In the data rows, the value 128 means zero.
Each row has a hidden score. How much does it go up from the first row of each pair to the second? 10 means little or no change, 20 a big rise and 0 a big fall. The score is a weighted sum of the row's numbers plus the product of two more (or one squared), each taken from its middle value.
[128, 193, 123, 161, 87, 150, 180, 153, 67, 93]
[134, 164, 131, 122, 96, 102, 97, 135, 135, 144] >> 7
[115, 137, 130, 122, 102, 173, 110, 129, 139, 154]
[125, 82, 125, 157, 98, 158, 109, 136, 136, 145] >> 9
[126, 146, 125, 157, 98, 159, 105, 129, 139, 149]
[127, 85, 129, 132, 171, 101, 157, 112, 152, 109] >> 9
[128, 111, 116, 151, 92, 139, 181, 160, 60, 75]
[140, 173, 127, 122, 155, 87, 175, 139, 69, 84] >> 6
[129, 195, 119, 169, 86, 149, 186, 162, 62, 94]
[136, 94, 130, 133, 91, 150, 98, 149, 128, 131] >> 8
[134, 170, 127, 120, 89, 81, 173, 165, 55, 70]
[130, 92, 118, 150, 98, 142, 115, 140, 139, 145] >> 19
[129, 149, 115, 149, 83, 141, 182, 168, 67, 82]
[131, 135, 122, 154, 160, 96, 186, 129, 75, 89] >> 7
[129, 154, 144, 73, 166, 115, 101, 111, 151, 162]
[129, 102, 129, 134, 173, 100, 158, 107, 155, 111] >> 9
[136, 153, 127, 127, 83, 136, 174, 168, 59, 76]
[123, 82, 121, 152, 101, 147, 111, 136, 133, 137] >> 15
[130, 145, 117, 155, 90, 135, 183, 162, 60, 83]
[137, 109, 131, 121, 165, 100, 102, 115, 143, 141] >> 12
[120, 102, 127, 34, 138, 176, 109, 83, 163, 157]
[123, 197, 134, 155, 121, 112, 96, 125, 144, 148] >> 9
[126, 46, 126, 124, 93, 140, 105, 155, 135, 138]
[132, 129, 130, 117, 99, 91, 99, 142, 128, 130] >> 4
[117, 157, 137, 98, 173, 119, 153, 102, 162, 124]
[128, 165, 139, 83, 167, 118, 99, 107, 152, 157] >> 10
[138, 140, 123, 128, 84, 140, 172, 170, 58, 75]
[128, 77, 130, 131, 171, 99, 157, 113, 152, 108] >> 13
[128, 68, 118, 154, 103, 151, 106, 134, 132, 132]
[129, 90, 122, 133, 167, 95, 161, 116, 153, 111] >> 8
[130, 172, 137, 80, 166, 114, 103, 111, 155, 157]
[124, 105, 122, 154, 101, 150, 109, 136, 133, 134] >> 12
[138, 99, 120, 94, 158, 82, 174, 135, 74, 70]
[128, 170, 140, 81, 167, 118, 98, 107, 152, 157] >> 13
[124, 165, 118, 157, 87, 142, 184, 161, 73, 91]
[135, 168, 132, 123, 97, 101, 95, 136, 135, 145] >> 5
[125, 94, 125, 159, 99, 152, 108, 136, 130, 133]
[132, 147, 126, 143, 161, 89, 186, 132, 72, 85] >> 5
[128, 91, 128, 130, 170, 100, 155, 112, 152, 105]
[125, 148, 127, 152, 97, 155, 104, 130, 140, 153] >> 13
[124, 110, 123, 157, 103, 143, 111, 129, 131, 133]
[128, 115, 117, 160, 102, 142, 117, 131, 136, 145] >> 12
[125, 164, 119, 161, 92, 138, 183, 156, 60, 75]
[122, 136, 138, 152, 115, 172, 101, 131, 147, 159] >> 13
[126, 78, 117, 103, 166, 81, 228, 132, 83, 37]
[129, 148, 133, 152, 115, 170, 97, 133, 148, 158] >> 19
[133, 135, 135, 106, 161, 95, 98, 106, 158, 159]
[125, 149, 127, 146, 95, 155, 103, 132, 143, 156] >> 11
[131, 151, 121, 152, 161, 91, 185, 129, 73, 82]
[124, 98, 124, 152, 101, 150, 108, 135, 132, 135] >> 16
[136, 122, 125, 131, 93, 151, 100, 144, 127, 133]
[131, 154, 121, 153, 163, 91, 185, 130, 73, 81] >> 6
[128, 143, 128, 161, 97, 160, 106, 130, 139, 149]
[135, 100, 126, 119, 99, 92, 97, 143, 127, 126] >> 8
[139, 158, 133, 125, 163, 109, 98, 108, 150, 155]
[127, 180, 125, 162, 86, 152, 183, 154, 69, 98] >> 13
[127, 149, 126, 159, 99, 160, 106, 130, 138, 149]
[119, 128, 137, 111, 168, 174, 112, 104, 156, 168] >> 13
[129, 21, 126, 87, 176, 88, 157, 111, 158, 105]
[143, 199, 129, 108, 87, 106, 96, 143, 136, 156] >> 8
[118, 134, 135, 93, 172, 116, 156, 108, 164, 125]
[135, 93, 124, 125, 166, 96, 105, 119, 145, 140] >> 14
[132, 157, 120, 155, 164, 89, 185, 132, 71, 81]
[132, 124, 129, 119, 99, 92, 100, 140, 127, 130] >> 13
[132, 172, 133, 126, 97, 100, 99, 135, 134, 147]
[143, 143, 125, 117, 154, 90, 175, 142, 70, 76] >> 7
[134, 94, 117, 154, 101, 167, 110, 125, 136, 171]
[138, 112, 129, 123, 166, 100, 101, 115, 142, 142] >> 8
[133, 120, 130, 117, 98, 90, 99, 140, 128, 130]
[129, 148, 121, 151, 91, 138, 184, 162, 58, 78] >> 11
[130, 146, 129, 125, 99, 89, 97, 137, 128, 128]
[127, 158, 139, 83, 167, 116, 99, 110, 153, 156] >> 12
[128, 136, 130, 137, 169, 110, 153, 105, 160, 122]
[117, 88, 125, 35, 139, 177, 108, 85, 161, 159] >> 9
[130, 121, 132, 119, 99, 90, 97, 146, 128, 129]
[128, 151, 137, 86, 165, 115, 99, 114, 150, 158] >> 11
[134, 102, 127, 127, 93, 147, 100, 146, 129, 136]
[123, 102, 122, 155, 101, 151, 109, 135, 132, 136] >> 11
[134, 117, 126, 119, 94, 91, 100, 146, 130, 133]
[131, 186, 124, 142, 94, 80, 188, 157, 60, 73] >> 6
[125, 152, 127, 156, 99, 159, 106, 129, 139, 150]
[126, 196, 142, 77, 99, 108, 98, 133, 140, 148] >> 6
[128, 132, 125, 158, 160, 93, 186, 134, 71, 82]
[123, 125, 138, 90, 172, 121, 152, 107, 162, 122] >> 12
[127, 143, 120, 159, 91, 138, 184, 158, 60, 77]
[122, 98, 124, 155, 101, 150, 109, 136, 132, 136] >> 13
[127, 145, 135, 152, 115, 173, 97, 132, 147, 156]
[131, 127, 123, 157, 157, 100, 187, 130, 77, 95] >> 8
[128, 136, 132, 136, 95, 150, 106, 135, 140, 158]
[134, 105, 128, 125, 94, 147, 99, 145, 130, 135] >> 7
[115, 87, 131, 63, 178, 111, 152, 100, 165, 113]
[115, 129, 129, 182, 122, 172, 108, 122, 150, 157] >> 15
[144, 75, 125, 121, 166, 99, 99, 112, 145, 141]
[130, 119, 126, 137, 168, 105, 157, 107, 160, 120] >> 4
[125, 100, 124, 152, 101, 148, 109, 135, 131, 135]
[125, 151, 142, 83, 167, 118, 101, 109, 152, 160] >> 8
[139, 143, 130, 126, 155, 90, 181, 138, 70, 87]
[129, 130, 130, 136, 169, 110, 153, 105, 160, 124] >> 13
[146, 102, 119, 133, 177, 93, 150, 123, 147, 98]
[126, 146, 120, 156, 91, 139, 183, 159, 60, 77] >> 10
[124, 113, 123, 150, 89, 135, 179, 173, 57, 83]
[123, 101, 123, 151, 101, 150, 110, 135, 131, 136] >> 10
[127, 88, 129, 133, 172, 101, 157, 111, 152, 108]
[128, 169, 139, 82, 167, 118, 98, 108, 152, 157] >> 9
[127, 153, 120, 153, 90, 138, 183, 160, 60, 78]
[134, 173, 130, 125, 97, 98, 98, 136, 135, 144] >> 8
[138, 93, 127, 119, 94, 147, 101, 143, 132, 137]
[135, 83, 135, 152, 160, 129, 156, 107, 166, 140] >> 13
[125, 171, 133, 158, 115, 170, 98, 129, 147, 155]
[128, 86, 128, 132, 172, 99, 159, 110, 154, 110] >> 10
[125, 126, 138, 85, 172, 121, 151, 109, 160, 118]
[125, 74, 130, 132, 170, 99, 154, 118, 151, 108] >> 13
[120, 140, 133, 118, 168, 176, 108, 102, 156, 163]
[117, 88, 126, 88, 173, 168, 107, 97, 159, 152] >> 11
[142, 132, 128, 119, 90, 158, 94, 142, 136, 142]
[112, 79, 134, 61, 176, 110, 154, 96, 168, 115] >> 10
[128, 174, 141, 78, 166, 115, 98, 110, 153, 160]
[131, 155, 126, 150, 99, 155, 107, 131, 139, 151] >> 12
[123, 96, 124, 153, 101, 150, 110, 135, 131, 137]
[135, 107, 128, 126, 95, 146, 98, 147, 130, 134] >> 8
[117, 131, 148, 82, 166, 117, 108, 109, 152, 167]
[129, 169, 139, 81, 167, 118, 98, 108, 152, 157] >> 7
[115, 138, 131, 181, 122, 174, 109, 122, 149, 159]
[134, 102, 128, 150, 117, 177, 100, 127, 145, 174] >> 13
[120, 185, 132, 114, 101, 169, 109, 129, 141, 152]
[127, 83, 128, 134, 171, 100, 157, 112, 153, 108] >> 7
[124, 142, 121, 156, 91, 139, 184, 159, 59, 77]
[140, 96, 127, 109, 157, 101, 97, 120, 152, 146] >> 13
[125, 150, 123, 155, 97, 158, 107, 131, 140, 151]
[128, 162, 129, 150, 97, 155, 105, 131, 141, 152] >> 9
[119, 84, 126, 37, 138, 178, 107, 84, 161, 156]
[136, 119, 133, 124, 168, 109, 154, 110, 157, 124] >> 13
[119, 139, 133, 116, 168, 176, 109, 103, 156, 163]
[138, 158, 132, 127, 163, 109, 98, 110, 149, 155] >> 7
[129, 61, 127, 133, 170, 107, 159, 111, 155, 119]
[123, 100, 124, 155, 101, 149, 109, 133, 131, 136] >> 9
[130, 144, 123, 121, 89, 74, 175, 173, 58, 70]
[115, 83, 132, 59, 177, 109, 153, 101, 165, 115] >> 12
[132, 122, 129, 119, 99, 92, 98, 141, 128, 129]
[129, 165, 137, 78, 164, 118, 96, 113, 155, 158] >> 11
[121, 141, 143, 148, 113, 170, 99, 123, 150, 159]
[152, 128, 130, 108, 159, 110, 94, 116, 148, 142] >> 10
[122, 73, 120, 154, 104, 141, 116, 141, 135, 142]
[131, 175, 136, 80, 103, 106, 93, 141, 134, 142] >> 3
[130, 141, 125, 157, 100, 157, 109, 128, 142, 158]
[135, 101, 127, 185, 118, 100, 101, 134, 138, 138] >> 11
[135, 109, 126, 125, 92, 145, 102, 145, 131, 135]
[136, 156, 121, 131, 84, 132, 177, 168, 56, 74] >> 7
[115, 69, 127, 86, 172, 167, 106, 105, 158, 151]
[119, 141, 137, 93, 173, 120, 154, 105, 162, 125] >> 5
[128, 129, 126, 161, 95, 166, 108, 130, 144, 161]
[140, 167, 128, 129, 160, 109, 100, 109, 150, 156] >> 6
[140, 117, 128, 125, 165, 110, 96, 108, 150, 151]
[113, 123, 126, 180, 123, 170, 108, 125, 151, 156] >> 12
[126, 162, 124, 163, 88, 145, 177, 170, 62, 90]
[138, 152, 127, 121, 154, 90, 176, 137, 70, 82] >> 3
[130, 145, 129, 125, 100, 89, 99, 139, 127, 127]
[130, 141, 136, 89, 162, 175, 99, 111, 154, 162] >> 15
[132, 172, 139, 97, 165, 125, 102, 101, 161, 177]
[123, 98, 123, 154, 101, 150, 109, 136, 132, 135] >> 11
[126, 125, 130, 56, 171, 113, 98, 104, 153, 145]
[128, 156, 122, 153, 90, 138, 185, 159, 61, 77] >> 10
[131, 100, 129, 122, 92, 148, 100, 146, 132, 139]
[131, 125, 129, 121, 99, 91, 98, 141, 128, 129] >> 7
[116, 83, 127, 87, 173, 170, 107, 98, 159, 152]
[120, 77, 120, 153, 101, 144, 113, 139, 135, 136] >> 10
[150, 213, 135, 108, 88, 150, 103, 134, 142, 147]
[126, 146, 128, 155, 95, 161, 105, 129, 142, 153] >> 16
[128, 157, 122, 158, 98, 156, 107, 133, 139, 152]
[136, 154, 131, 128, 92, 157, 95, 138, 138, 150] >> 8
[134, 105, 125, 129, 93, 146, 101, 144, 130, 136]
[122, 69, 133, 134, 171, 101, 161, 112, 152, 112] >> 11
[117, 128, 141, 154, 118, 117, 100, 139, 140, 157]
[135, 161, 124, 132, 98, 101, 102, 144, 123, 130] >> 6
[138, 107, 130, 136, 92, 99, 102, 145, 127, 131]
[123, 98, 123, 153, 99, 149, 113, 137, 133, 140] >> 13
[134, 122, 129, 109, 98, 87, 94, 142, 129, 133]
[128, 151, 122, 154, 162, 91, 186, 128, 72, 82] >> 7
[125, 161, 134, 90, 94, 164, 98, 138, 139, 151]
[140, 153, 127, 123, 155, 90, 176, 137, 71, 81] >> 3
[125, 159, 122, 147, 95, 82, 183, 157, 57, 72]
[129, 146, 123, 153, 162, 90, 186, 128, 72, 83] >> 10
[132, 85, 121, 122, 92, 140, 104, 152, 136, 135]
[130, 89, 131, 120, 170, 98, 159, 112, 153, 111] >> 8
[122, 57, 123, 37, 137, 185, 110, 83, 163, 173]
[123, 127, 138, 102, 167, 172, 110, 107, 157, 168] >> 17
[131, 186, 119, 161, 85, 142, 184, 158, 65, 93]
[122, 154, 137, 91, 173, 117, 158, 104, 164, 125] >> 8
[119, 136, 129, 177, 121, 175, 106, 123, 149, 153]
[130, 144, 124, 133, 104, 91, 96, 129, 125, 130] >> 5
[129, 163, 141, 86, 165, 119, 99, 109, 152, 155]
[140, 131, 130, 131, 158, 166, 101, 110, 152, 163] >> 14
[128, 168, 139, 82, 166, 119, 98, 109, 152, 157]
[128, 116, 132, 118, 99, 91, 101, 140, 128, 134] >> 11
[135, 61, 127, 120, 169, 99, 155, 115, 150, 100]
[115, 89, 128, 31, 136, 177, 109, 79, 165, 161] >> 8
[129, 196, 121, 158, 86, 149, 179, 155, 69, 92]
[127, 85, 129, 133, 171, 101, 156, 111, 153, 108] >> 9
[132, 134, 126, 150, 97, 158, 107, 130, 140, 149]
[128, 89, 128, 133, 171, 100, 158, 109, 152, 109] >> 8
[124, 89, 123, 152, 102, 151, 108, 135, 132, 136]
[123, 99, 123, 153, 101, 150, 110, 135, 132, 135] >> 10
[126, 149, 126, 157, 98, 159, 106, 130, 138, 150]
[129, 166, 138, 82, 165, 118, 99, 108, 152, 158] >> 7
[128, 146, 123, 148, 90, 137, 184, 162, 59, 78]
[125, 134, 141, 84, 164, 115, 97, 125, 149, 157] >> 12
[125, 92, 123, 149, 98, 150, 107, 138, 135, 138]
[118, 142, 130, 183, 121, 173, 108, 122, 148, 156] >> 10
[138, 101, 131, 124, 164, 102, 101, 117, 142, 139]
[137, 105, 130, 119, 165, 99, 102, 115, 144, 141] >> 10
[128, 202, 122, 161, 88, 147, 180, 154, 66, 90]
[135, 80, 129, 121, 165, 101, 100, 119, 142, 139] >> 13
